In the data rows, 50 means zero.
Here are some numbered points:
<30 44 56 38 50 36 47 40 41 62 54 47 65 39 47 40 40 80 52 64 54 47 57 45> 0
<56 48 38 59 67 56 58 61 48 29 49 65 48 57 54 55 52 53 60 36 67 48 38 38> 1
<24 30 5 66 99 33 89 70 20 2 41 99 50 76 44 65 51 83 76 21 99 25 6 0> 2
<26 52 47 53 52 34 40 17 32 41 53 52 65 24 46 48 17 96 42 68 70 53 57 46> 3
<43 49 36 20 19 33 51 49 46 73 34 79 52 67 17 46 59 52 78 70 63 10 31 33> 4
<55 51 49 41 46 59 52 49 47 60 53 53 43 46 62 33 47 44 46 42 38 47 50 54> 5
<47 48 39 56 54 54 46 54 49 32 62 46 37 53 46 45 54 45 56 46 55 47 40 47> 6
<37 41 63 23 32 43 34 38 45 69 52 31 56 43 45 38 51 67 45 78 28 55 60 56> 7
<75 41 43 67 76 59 43 65 45 39 55 68 40 62 58 61 77 30 54 41 49 60 56 41> 8
<58 50 56 47 57 59 62 51 44 44 44 42 48 50 52 53 54 48 44 43 37 49 46 53> 9
<59 52 33 69 85 58 59 66 55 13 57 72 46 53 64 68 55 51 80 33 77 51 37 38> 10
<44 49 48 59 63 42 51 49 53 41 59 55 58 60 45 60 50 49 46 51 61 50 42 34> 11
<61 49 52 53 47 45 57 48 52 52 39 43 45 56 57 52 52 43 49 54 43 56 46 56> 12
<33 47 55 46 44 39 44 47 58 52 61 44 59 53 37 46 51 64 49 65 53 49 54 44> 13
<46 45 49 43 46 58 49 44 44 61 50 50 54 45 52 41 46 56 48 45 59 54 48 47> 14
<38 83 93 3 0 57 30 17 49 99 38 13 30 20 48 19 24 33 39 90 4 31 76 99> 15
<64 60 63 49 36 56 43 45 56 51 47 34 46 46 55 50 49 33 35 54 30 54 60 70> 16
<70 55 44 60 71 67 57 65 60 33 39 64 40 59 63 56 54 31 67 38 62 46 41 54> 17
<58 63 51 73 74 75 51 61 62 24 60 44 45 52 56 56 61 26 53 52 44 62 61 63> 18
<35 56 73 31 30 46 40 40 60 65 59 33 57 43 39 49 43 43 37 77 43 49 64 60> 19
<56 48 46 57 60 55 57 54 48 37 50 55 47 54 57 52 52 53 52 42 56 52 46 47> 20
<42 37 56 25 30 42 50 39 45 81 45 40 62 38 41 23 45 76 35 61 26 55 60 47> 21
<46 36 61 39 35 36 45 51 47 79 40 48 49 40 49 37 39 70 36 59 46 53 57 45> 22
<49 53 63 39 45 47 46 48 54 60 53 40 56 46 53 51 50 45 50 57 37 54 53 56> 23
<57 54 60 66 57 45 39 53 49 41 53 41 38 51 45 60 67 30 54 50 40 55 53 52> 24
<52 57 75 31 17 47 39 33 54 81 52 20 47 41 48 42 48 37 45 65 27 36 62 73> 25
<41 56 60 42 45 54 52 50 63 58 53 50 69 46 47 50 41 58 41 53 46 49 49 50> 26
<18 26 25 40 44 48 55 34 28 63 52 78 74 33 46 43 32 94 43 43 79 53 58 33> 27
<30 28 38 62 69 71 43 57 47 14 65 49 27 77 49 48 76 48 62 34 76 56 32 27> 28
New points follow, each followed by the number of its nearest point above by angle, seen from the average point of the numbered points.
<26 19 0 77 99 12 99 67 28 0 41 99 50 80 51 63 50 89 82 9 99 6 0 0> 2
<65 53 40 74 65 70 64 68 44 25 58 53 38 66 60 51 54 49 55 21 58 48 40 63> 20
<50 59 62 42 41 49 60 48 43 46 44 52 34 52 47 57 47 41 64 45 59 41 38 55> 17
<48 47 51 48 45 47 52 50 52 55 49 46 55 48 52 46 47 55 47 53 51 56 50 49> 22
<59 41 13 71 89 62 71 72 49 4 42 82 41 61 63 67 55 60 78 19 89 44 30 29> 1
<41 45 29 56 61 60 61 54 34 37 40 63 51 48 43 55 42 66 45 31 70 51 44 47> 2
<49 49 49 48 47 49 50 48 48 52 49 47 51 50 52 49 51 54 48 50 49 52 50 50> 12
<46 38 25 58 79 46 71 52 30 27 51 67 52 55 64 51 49 71 68 39 79 48 33 33> 2
<55 52 55 46 46 47 48 47 52 56 51 40 47 46 53 45 47 50 42 49 43 52 54 58> 16
<54 47 61 42 41 40 44 45 44 70 39 47 54 45 51 42 43 64 40 62 42 53 59 51> 22
<0 69 91 0 0 0 0 14 39 99 57 71 99 3 5 24 17 94 38 99 27 43 99 31> 0
<60 70 60 99 70 75 20 48 60 4 68 25 23 63 36 76 97 0 41 40 19 56 68 81> 24
